Rows are one point carried round by a steady rotation, each followed by how many steps it has turned.
The counts run from 0 to 322.
-7, 12, 1, -21, -5, -33, -3, 22, -43, 13, 19, -21, -12, 35, -3, 15, 13, 10, -17, -20, 21, 37, 18, 17, -20, -8, -5, -30, 4, -24, -5, -46, -5, -12, -8
68
5, 18, 14, -20, 1, -34, 1, -1, -27, 5, 44, -8, 3, -12, 17, 23, -22, 7, 4, -27, 7, 32, -7, 19, -7, -5, 7, -29, -34, -40, 8, -39, -22, 0, -5
188
14, -26, 8, -5, -2, -7, -6, -20, 1, -3, 7, -15, -11, 7, -22, -2, -22, 10, -15, -1, -38, 11, -3, 23, 2, 31, 0, -25, -20, 13, -44, -42, 4, -58, 10
168
-19, -28, 9, -19, -26, -2, 10, 7, -40, -15, 5, -33, -33, 41, -1, 1, 5, -1, -15, -4, 37, 27, 31, 8, -1, 7, -3, 9, 28, 10, -6, -22, 23, -23, 7
148
-28, 19, 13, -15, 8, -20, 9, 21, -33, 11, 32, -37, -7, 15, -6, 5, -6, 18, -29, -30, 17, 24, 16, 37, 0, -12, 1, -19, 11, -22, 0, -36, -13, -24, -4
72
-22, -26, 1, 0, 14, -22, 9, -3, -33, -30, -3, -46, -12, 7, 8, -16, -8, 10, -7, -14, 43, 18, 31, 39, -23, -9, 3, -15, -3, 8, 6, -14, 28, -21, -1
298
3, -11, 21, -39, -34, 30, -2, -11, -26, -41, 5, 6, -27, 19, -3, 14, -20, 11, -12, -1, 1, 12, 22, -2, 10, 14, -50, 11, 9, 16, -16, 12, 35, 10, -8
203
10, -4, 4, -17, 16, -12, -6, -4, -14, 10, 20, 1, 9, 1, -11, 9, 2, 21, -37, -18, -1, 3, 13, 46, -13, 0, 5, -49, -6, 0, -36, -40, -6, -49, 8
18
-6, -10, 13, -6, -1, -20, 15, -23, -21, -23, 57, -7, 7, -39, 23, 4, -56, 6, 13, -16, 15, 19, -6, 22, 14, -6, -4, -20, -30, -25, 22, 11, 10, -9, 0
304
21, 9, 6, -25, 9, -9, -2, -22, -36, -29, 20, -7, -3, -3, 18, 13, -12, 7, 9, -20, 44, 29, 26, 21, -29, -17, 13, -5, -41, -14, 7, -40, 11, 27, -7
186
9, -12, -14, -30, -15, 5, -8, -11, -30, -3, 31, 43, 11, 5, 1, 21, 5, 13, -11, -4, 18, 8, 26, 31, -25, -14, -25, -49, -10, -26, -11, -8, 19, 13, -6
212
-4, -17, 11, -4, 21, 10, -3, -11, -23, -8, 23, -19, 0, 4, 7, 9, -7, -1, -21, -18, 32, -7, 36, 52, -16, -10, 29, -15, -5, 15, -11, -47, 28, -27, 8
219
-38, -5, -2, -21, -41, -12, 2, 7, -21, 1, 19, -17, -27, 30, -5, -3, -18, 5, -2, -19, -30, 32, 2, -2, 11, 16, -35, -24, -13, -38, -21, -13, 5, 19, -19
121
28, -8, 20, -20, -4, 24, -9, -1, -11, -49, 24, -8, -12, 1, 24, 26, -53, 7, 13, -4, -4, -8, 7, 19, -15, 18, -4, 2, -26, 22, 9, -11, 52, -10, -7
253
-33, -7, 4, -11, -7, 6, -14, -38, -3, -14, 24, -7, -17, -13, 11, -23, -28, 7, -17, -31, -11, 2, 23, 31, -10, 1, -22, -17, -57, -20, -29, -30, 11, 28, -5
45
5, 5, 29, -35, -19, 15, 1, -4, -31, -35, -13, -24, -28, 32, -17, 13, -18, 26, -15, -1, -8, 21, 16, 4, 16, 20, -38, 21, 18, 26, -23, -3, 15, -16, -8
202
19, -30, 16, -15, -14, -15, 16, -11, -37, -31, 0, -34, -22, 23, 5, 0, -23, 4, 17, 13, 25, 45, 9, -1, 7, 11, 2, 8, 16, 18, 7, -6, 22, -48, 11
31
22, -25, 0, -31, -21, -2, 0, -26, -24, -3, -11, 11, -13, 27, -28, -6, 9, 15, -18, 16, -6, 42, 4, 0, 2, 15, -21, -27, 10, 10, -45, -25, -3, -43, 16
89
31, -7, -10, -35, -35, -19, -1, 26, -35, 4, 20, 13, -5, 30, 5, 47, -2, 4, 16, -2, -6, 39, -8, 0, -20, 8, -15, -41, -1, -28, -1, -22, 8, -6, -15
63
-2, -6, -6, -20, 3, -9, -6, -7, -9, 18, 41, 27, 17, -9, -9, 8, -4, 17, -30, -18, -11, -4, 11, 46, -13, -7, -17, -60, -11, -26, -26, -19, 6, -21, 5
17
14, -31, -7, -16, -31, -37, 23, -9, -34, -15, 21, -9, -8, 10, 4, 1, -19, 7, 20, 6, 10, 63, -13, -11, 7, 8, -14, -27, 8, -28, 15, 6, -3, -32, 1
34
-6, -59, -29, -17, -42, 9, -3, -6, -23, -2, 17, 21, -14, 22, 3, 2, 4, -9, -2, 5, 3, 3, 25, 20, -26, 7, -12, -38, -6, -18, -19, -8, 39, -2, 7
291
-20, -45, 22, -4, -12, 18, 7, -19, -22, -20, 47, -14, -18, -6, 21, 0, -42, -14, -8, -6, 12, -9, 22, 25, 12, 8, 13, 11, -2, 7, 10, -13, 39, -25, 11
224
-35, 1, 4, -24, -21, 5, -13, -3, -26, -33, 2, -20, -27, 11, 3, -11, -19, 17, -15, -19, 3, 8, 26, 16, -10, 11, -47, -6, -24, -17, -14, 3, 29, 37, -16
124
4, -9, 2, -19, -2, -35, 5, -30, -35, -11, 5, -27, -11, 11, -13, -24, -3, 11, 9, -9, 28, 62, 4, 1, -8, -1, -13, -24, -27, -21, -16, -35, -24, -12, 2
39
35, -5, 10, -26, -13, 6, -4, 11, -17, 15, 43, 28, 11, 1, 3, 47, -21, 11, -7, -5, -23, 5, -10, 20, -2, 9, 9, -32, 2, -10, -12, -36, 6, -37, 4
138
-37, 2, 6, -19, -14, -16, 0, 18, -33, 13, 57, -13, -11, 6, 9, 13, -4, 1, -22, -28, 12, 10, 17, 33, -6, -13, -9, -31, 0, -41, 10, -25, 6, 5, -15
71
2, -9, 20, -3, 32, -25, 7, -19, -30, -42, 13, -46, -1, -14, 10, -13, -29, 18, 0, -22, 38, 25, 15, 32, -6, -8, 7, -5, -9, 7, 15, -10, 14, -26, 7
302
-13, 4, 7, -9, 12, -10, -10, -41, -13, -18, -2, -32, -16, 2, -5, -31, -9, 10, -19, -29, 13, 18, 28, 24, -16, 2, -10, -5, -51, -2, -31, -48, -8, 12, -3
44
9, -26, -2, -26, -21, -7, -4, -52, -29, -27, -16, 4, -17, 10, -4, -29, 2, 2, 3, 3, 33, 46, 26, -2, -10, 5, -27, -8, -32, -6, -20, -16, 7, 17, 7
236
-26, 23, 34, -22, 9, 5, 1, -15, -29, -26, 15, -33, -11, -1, -8, -11, -7, 22, -42, -28, 26, 11, 34, 43, 11, -11, -17, 13, 1, 10, -16, -19, 2, 2, -4
273
